One turn moves every row onto another: examples first, then more rows asked
J_24: [-2.18 -0.50 -2.01 -0.90 -1.14  0.82 -1.42  3.07 -1.76 -0.93  0.13 -1.70
  1.76  1.04 -0.39 -0.05  1.68  0.82  0.90 -0.01  3.23  1.04  0.13 -1.22
  0.47  1.13  1.58  0.83  0.48 -0.17  0.85  4.25  0.70  0.48 -0.18 -2.08
  0.60 -0.09 -0.01]
J_714: [ 3.35 -1.21  1.06  0.45 -0.50 -2.94 -0.49  0.33  2.75  0.33 -0.25  0.47
 -1.75  0.73 -1.84  1.39 -0.76 -1.09  0.58 -0.98 -2.67  1.87  1.50  0.04
 -1.40  0.27  1.01 -0.49  0.46  1.60  0.74 -0.51 -1.67 -1.37  0.80  0.15
  0.94 -0.74 -2.04]
J_149: [ 0.00  1.75 -1.54 -0.97  0.19  1.59 -0.14 -0.43 -0.19 -2.45  0.41 -0.42
  1.45  1.61 -1.39  3.54  1.90  0.26 -0.43 -0.54  0.30  0.97 -0.43 -1.17
 -0.37  2.07  1.20 -1.37 -1.05  0.49 -0.52  0.05  0.39  1.40  0.52  0.36
 -0.77  0.00  3.12]
J_233: [ 1.26  0.23 -1.43 -2.05  0.71  0.18 -0.25 -3.04  1.05 -1.22 -0.32  2.20
  0.28  1.27 -0.84  2.71  1.44 -2.03 -0.19  1.18  0.58 -0.78 -1.62 -0.25
 -1.99  0.00 -0.15 -0.49 -1.46  0.47  0.57  0.50 -0.53  0.63  1.50  0.60
 -0.88  0.48  3.22]
J_88: [ 2.18  1.63  1.28  0.01 -0.95 -1.81 -0.33  0.61  1.72 -0.69  0.07 -2.82
 -0.92  1.16 -1.37  2.13 -1.55 -0.69  0.67  1.52 -1.87  2.92  1.29  1.72
  0.72  1.00  1.60  0.10  0.31  0.46  0.56  0.40 -0.55  0.38  1.73  0.17
  3.85 -1.65 -0.56]
J_646: [ 2.04 -0.52  0.21 -0.16 -1.06 -2.66 -1.20  0.27  2.44  0.57 -0.66 -0.75
 -1.54 -0.12 -1.42  2.35 -0.69 -0.47  1.23  0.02 -1.97  3.56  0.71  1.28
 -1.19  0.55  1.75 -0.62 -0.15  1.97 -0.76 -0.06 -1.04 -0.69  0.34  0.38
  3.43 -1.29 -1.66]
J_89: [-2.37  1.20 -1.85  0.13 -0.58 -0.10 -0.93 -1.18 -1.02  3.80 -0.57  1.21
  0.56 -1.83 -0.59 -3.02  0.96  0.33 -1.12  0.30  1.36 -1.28  0.53  0.72
  0.12  1.33 -1.70 -2.28 -1.16  1.44  1.42 -0.27  0.13 -0.36 -0.84  0.07
  0.53 -0.19 -0.47]
J_362: [-1.18  0.63 -0.89 -0.53  0.49 -1.42 -0.10 -0.99 -2.09  0.60 -1.46  1.06
  0.80 -2.53  2.32 -2.43 -0.31  0.43 -0.52 -0.17  0.77  1.21  1.13 -0.06
  2.31  1.09 -1.67  1.21 -0.33  0.43 -2.23 -1.36  0.95 -0.02 -2.11  1.26
 -1.49 -1.96 -2.27]
J_2: [-1.79  0.54  0.99 -0.15 -0.52  1.54  1.95  0.46 -1.47  1.06 -1.95  0.34
  1.83 -1.00  1.54 -2.15 -2.76  0.92  0.41  0.57  0.43 -1.23 -0.66 -1.69
  1.44  0.57 -1.52 -1.54 -0.56  0.39 -0.25 -1.98  0.29 -1.37 -0.27  0.99
  0.38 -0.28  1.80]
J_364: [ 1.96  0.40  1.65  0.72 -0.14 -2.50 -0.92  0.54  2.01  1.20 -0.58 -0.73
 -2.42  1.23 -1.58  2.50 -0.21  0.52  0.18  0.61 -1.17  3.16  1.12  2.34
 -1.27  0.42  1.50 -0.14  0.06  1.91  0.06  0.19 -0.86 -0.43  1.54  0.04
  3.29 -0.91 -0.77]
J_616: [ 0.32  0.76 -2.27 -1.34 -0.09 -0.12 -0.25 -1.91  0.23 -1.09 -0.05  1.34
  0.07  1.36 -2.20  3.11  3.70  0.44  0.08  0.55  0.86  0.09 -0.85 -0.02
 -1.07  1.61  0.62 -0.81 -1.80  0.20  1.22  0.20  0.66  1.18  0.80 -0.28
 -0.41  0.14  2.31]
J_9: [-1.08 -1.22 -1.34 -1.03  0.05 -1.81 -0.63 -0.16 -1.36  1.55 -1.65  0.59
  3.09 -1.79  2.83 -3.90 -1.04  0.91 -0.94 -0.19  0.42  0.33  1.06 -0.39
  1.42  1.27 -0.80  0.03 -0.06 -1.08 -0.51 -0.73  0.41  0.83 -2.50  1.00
  0.33 -1.27 -0.90]
J_4: [-0.64 -0.55  2.12  0.91  1.39 -0.63 -0.92  2.27 -0.84  0.51  0.42  0.18
  1.27  0.44  0.05 -0.87  0.13  1.27 -0.47  2.28  2.32 -0.34  0.03 -0.47
 -0.21 -3.87 -0.46  3.79  2.00 -1.17 -1.88  1.61  1.16  1.56  0.45 -1.46
  0.17  0.56 -0.06]
J_51: [-0.69 -0.51 -1.72 -0.39  0.08 -1.24  0.19 -0.06 -2.40  0.90 -1.50  0.72
  1.25 -1.72  1.70 -4.01 -0.49 -1.77 -0.53  0.07  0.36  0.44 -0.75 -0.81
  1.29  1.02 -1.47  1.30  0.72 -0.48 -0.64 -0.39 -0.47 -0.71 -2.23  2.81
 -0.94 -1.08 -1.95]
J_317: [-0.93 -0.39  0.62 -1.07 -0.01  1.77  0.43  2.32 -1.81 -3.00 -0.30 -0.57
  1.20  1.09  1.40  0.44 -1.66 -1.24  1.18  0.24  2.38  0.40 -0.51 -2.84
  0.93 -0.80  0.13  2.01  1.01  0.41 -1.29  3.26 -0.22 -0.92  1.31 -0.95
 -1.67 -0.07  0.67]
J_765: [-0.06  0.12  0.39  0.33  1.54 -1.13 -1.04  0.63 -0.91  0.37  1.05 -1.26
  1.07 -0.39 -0.44 -1.68  0.40 -0.09  0.40  3.45  2.60 -0.30 -0.61  1.05
 -0.19 -3.48 -0.70  3.74  1.16 -1.45 -2.43  2.61  1.22  1.33  0.31 -1.22
  0.64  0.51  0.01]
J_712: [ 0.37 -2.41  1.14 -2.05  0.87 -0.44 -0.62 -0.21  0.44 -0.37 -1.12  2.09
  0.29  0.69  2.12 -0.13 -0.92 -0.14  1.29  1.00  2.98 -1.82  0.36 -0.59
 -0.91 -2.41 -0.76  1.69 -0.91 -0.24 -0.32  2.82  0.00 -1.01  1.28 -3.14
 -1.65  0.01  0.73]
J_443: [ 2.06  0.08  0.49 -0.77 -1.68 -2.71 -0.18  0.92  1.80 -1.04 -0.03 -1.68
 -0.46  0.92 -1.67  2.25 -1.67 -1.62  1.69  0.43 -2.31  2.67  1.03  0.27
  0.60  1.15  1.32 -0.50  0.09  0.23  0.73 -0.59 -0.11 -0.46  0.73  0.25
  3.73 -2.30 -1.69]
J_50: [-0.29 -0.28  0.15  0.92  1.22 -1.54 -0.54  2.04 -1.66  0.25  1.54 -1.01
  1.28  0.97 -1.78 -2.15  1.69  0.78  0.19  2.43  2.30 -0.63  0.00  0.06
  0.18 -2.38 -0.57  3.42  1.66 -2.06 -0.25  2.29  1.75  1.22  0.21 -1.59
  0.41  0.54 -0.63]
J_573: [-2.88  2.54 -1.39  0.92 -1.46  2.01  0.85  0.36 -2.10  1.37 -1.11 -0.27
  1.21 -2.19 -0.50 -2.11  0.06  0.89 -0.34  0.52  0.45  0.86 -0.45 -1.28
  2.17  2.16 -1.06 -0.71  0.14  2.10  0.61 -0.57 -0.05 -0.27 -0.73  1.50
  0.35  0.00 -0.20]
J_158: [ 3.40 -0.16  1.96  1.13  0.69 -2.46  0.26  0.50  1.89  0.44  0.07 -0.72
 -2.68  2.21 -1.97  1.13 -0.65 -1.11  0.02 -0.08 -2.10  1.67  1.14  1.21
 -1.77  0.07  0.86 -0.15  0.62  1.41  0.82  0.35 -1.80 -1.80  1.94  0.51
  0.99 -0.34 -0.93]
J_235: [ 0.66  0.43 -0.18 -1.78  0.38  1.34 -0.14 -0.81  0.76 -2.40 -0.29  1.29
  2.02  2.19  0.11  3.34 -0.03 -1.24 -1.13 -0.02  0.03 -0.69 -0.80 -1.98
 -1.12  0.40  0.55 -1.04 -0.27 -0.20  0.33 -0.12 -0.76  1.37  1.19  0.55
 -0.60  0.06  3.75]
J_784: [-0.67  1.42  0.46 -0.60  0.04  0.95  0.22 -1.55 -0.50  2.34 -1.14  1.27
 -0.23 -1.59  1.13 -2.57 -1.33 -1.44 -0.47  0.66  0.82 -3.14 -0.24  0.36
  0.40 -0.26 -2.58 -1.29 -1.63  0.01 -0.16 -1.65  0.16 -1.53 -0.60  0.50
 -1.23 -0.73 -0.04]
J_448: [-0.44  0.07  0.84  1.77  2.04 -0.58 -0.46  2.28 -2.05 -0.25  1.66 -1.57
  1.05  0.63 -1.24 -1.65  0.59  0.88 -0.11  1.50  2.20  0.42 -0.01 -0.30
 -0.29 -2.80 -0.42  3.03  2.08 -0.45 -2.79  2.52  1.04  0.46  0.25 -0.83
 -0.75  1.17  0.04]
J_228: [ 3.42 -0.81  0.53 -0.08  0.04 -3.32  0.51  0.12  1.71 -1.30  0.80 -1.63
 -0.29  1.38 -1.82  0.84 -2.46 -2.05  1.46 -0.55 -2.65  1.71  1.72 -0.10
 -0.38  0.84  0.80 -1.34  0.11  0.76  0.24 -0.06 -1.06 -1.76  1.28  0.20
  1.85 -1.20 -0.98]
J_911: [-1.88 -1.95 -1.08 -0.54  0.67 -2.81  0.65  0.05 -3.09  1.56 -1.81  2.33
  1.12 -0.82  1.57 -3.36 -0.16  0.82 -0.17 -0.45  1.22  0.83  0.24 -0.71
  0.81  0.85 -1.58  0.08  0.26  0.36 -0.68 -1.11  1.15 -1.38 -1.58  1.52
  0.02 -1.28 -1.20]
J_855: [ 3.40 -0.06  1.49  0.44  0.29 -2.60  0.81  0.79  1.59 -0.78  0.46 -2.48
 -0.37  2.48 -1.52  0.40 -2.18 -1.59  0.55  0.62 -2.46  1.46  1.24  0.80
 -0.36  0.75  1.01 -0.81  0.50 -0.13  1.44  0.66 -1.39 -1.09  2.17  0.32
  2.51 -0.84  0.22]
J_162: [ 0.05  0.12 -2.01 -1.47 -0.50  0.27 -2.53 -0.45  0.57  0.35 -0.03 -0.19
 -1.05 -0.92  0.07 -0.36  2.67 -0.41  1.10  1.06  3.34 -0.78 -0.05  1.43
 -0.62 -0.46  0.16  2.24 -1.48 -0.08 -0.14  4.11  0.21  0.31 -0.40 -2.81
 -1.66  0.11 -1.39]

J_233 goes to J_235
J_784 goes to J_2
Now these:
J_162 goes to J_712
J_765 goes to J_4
J_646 goes to J_714
J_158 goes to J_855
J_911 goes to J_51

